Rotation paths and how fast each direction turns (deg/step):
Each turn is a multiple of 5 degrees from 10 to 175, or 0.
Rotation 1:
[  3  21   9  14   2  24 -14  -8  -1   7   9  20 -31   3  12   9   2   6
 -15  12  -9 -24  -3  20 -18 -37  -1 -16  19  -3  12 -14  22 -19  17   6]
[ -1  24  20   9   0  20 -15   1   4  -3  16  26 -28  -2   1  16  -1 -11
 -28  11   0  -9   9  25 -14 -38  -9 -18   8 -10  10  10  21 -13  11   2]
[  7  21   0  10  -7  21 -17 -22 -10  -3  13  19 -18 -10  11  10  -7   2
 -28  13   2 -23   0  21 -16 -36   5 -19  10 -16  23   4  12 -18  13   0]
[ -6  27  10  22   8  20  -9   3  -7   0  17  29 -18  -1   1  23  -7   4
 -22   8  -5 -19   6  25  -6 -32  14 -10  13  -5  16   2  17 -25  18   8]
[  5  17  18   8   2  25 -11  -7  -2   6   8  23 -32  -1  11   6   2   3
 -18  17 -13 -20   1  24 -11 -32  -6 -23  16 -12  14 -13  15 -24  17   1]
[ -1  27  10  14  -2  20 -18  -6   4  -1  15  21 -28   2   4  17  -2  -7
 -25   7   3 -15   3  20 -23 -43  -6 -13  12  -3  11   6  27  -9  10   6]
[  4  19  10   9  -3  21 -13 -12  -8  -6  14  25 -19 -13   6  13  -7  -2
 -32  15   0 -17   7  26  -9 -31   2 -22   6 -21  22   9   9 -21  13  -2]
[ -2  26   1  22   4  21 -12  -9 -10   2  14  22 -20   0   7  18  -7  10
 -19   8  -4 -25  -1  19 -13 -34  15  -9  17  -3  19  -6  19 -24  18  10]
[  0  20  23  12   6  23  -8   5   1   4  12  28 -29   0   4  13   2  -2
 -20  15 -13 -13   7  28  -5 -31  -6 -20  12 -10  12  -5  16 -25  16   2]
[  5  23   6   9  -6  22 -20 -17   1   2  11  18 -29  -1  10   9  -1  -2
 -23  11   1 -20  -1  18 -24 -42  -8 -16  14  -8  14  -1  22 -11  11   3]
[ -1  25  10  14   0  20 -13  -4  -6  -6  19  27 -16  -8  -1  21  -9  -5
 -32  10   3 -13  10  25 -10 -33   5 -17   6 -13  19  16  14 -18  12   1]
[  3  19   3  15   1  23 -11 -14 -12   3  10  22 -21  -6  11  10  -5  12
 -21  13  -9 -27  -1  23 -10 -30  11 -17  16 -12  22  -9  11 -27  19   4]
[ -3  26  18  18   8  22 -10   7   2   5  13  26 -29   5   2  18   1  -1
 -18   8  -8 -15   5  24 -11 -36  -1 -12  15   0   8  -3  23 -20  16   7]
[  8  18  14   4  -6  22 -17 -14   1  -1  10  20 -30  -6  10   7   1  -5
 -26  16  -4 -16   4  23 -17 -37 -12 -25  10 -16  14   0  16 -14  12  -2]
[ -2  28   1  18  -2  18 -16  -9  -7  -5  17  23 -16  -5   3  21 -10   0
 -29   6   7 -18   4  20 -18 -39   9 -10   9  -7  18  12  20 -15  12   6]
[  2  19  13  13   4  23  -8  -5 -11   1  13  27 -19  -9   6  13  -6   6
 -23  16 -11 -21   5  28  -2 -26   9 -21  11 -16  21  -5   7 -30  19  -1]
[ -1  25   9  18   3  22 -14  -4   0   6  11  21 -30   7   8  14   1   3
 -15   9  -7 -23  -3  19 -18 -38   0 -12  20   0  10 -11  25 -19  17   8]
[  2  21  21   6  -1  21 -15  -2   3  -3  14  26 -28  -5   4  12   0 -10
 -28  14  -3 -10  10  26 -12 -36 -11 -22   7 -14  12   8  17 -16  11  -1]
Directions:
[  3  -6   8  -7  -1   2   3   1  -1  -1  -1   3  -1  -6   1  -4   2  -2
  -3   6  -5   3   4   5   8   5  -5  -8  -4 -10   2   0  -8  -5   1  -6] => 160
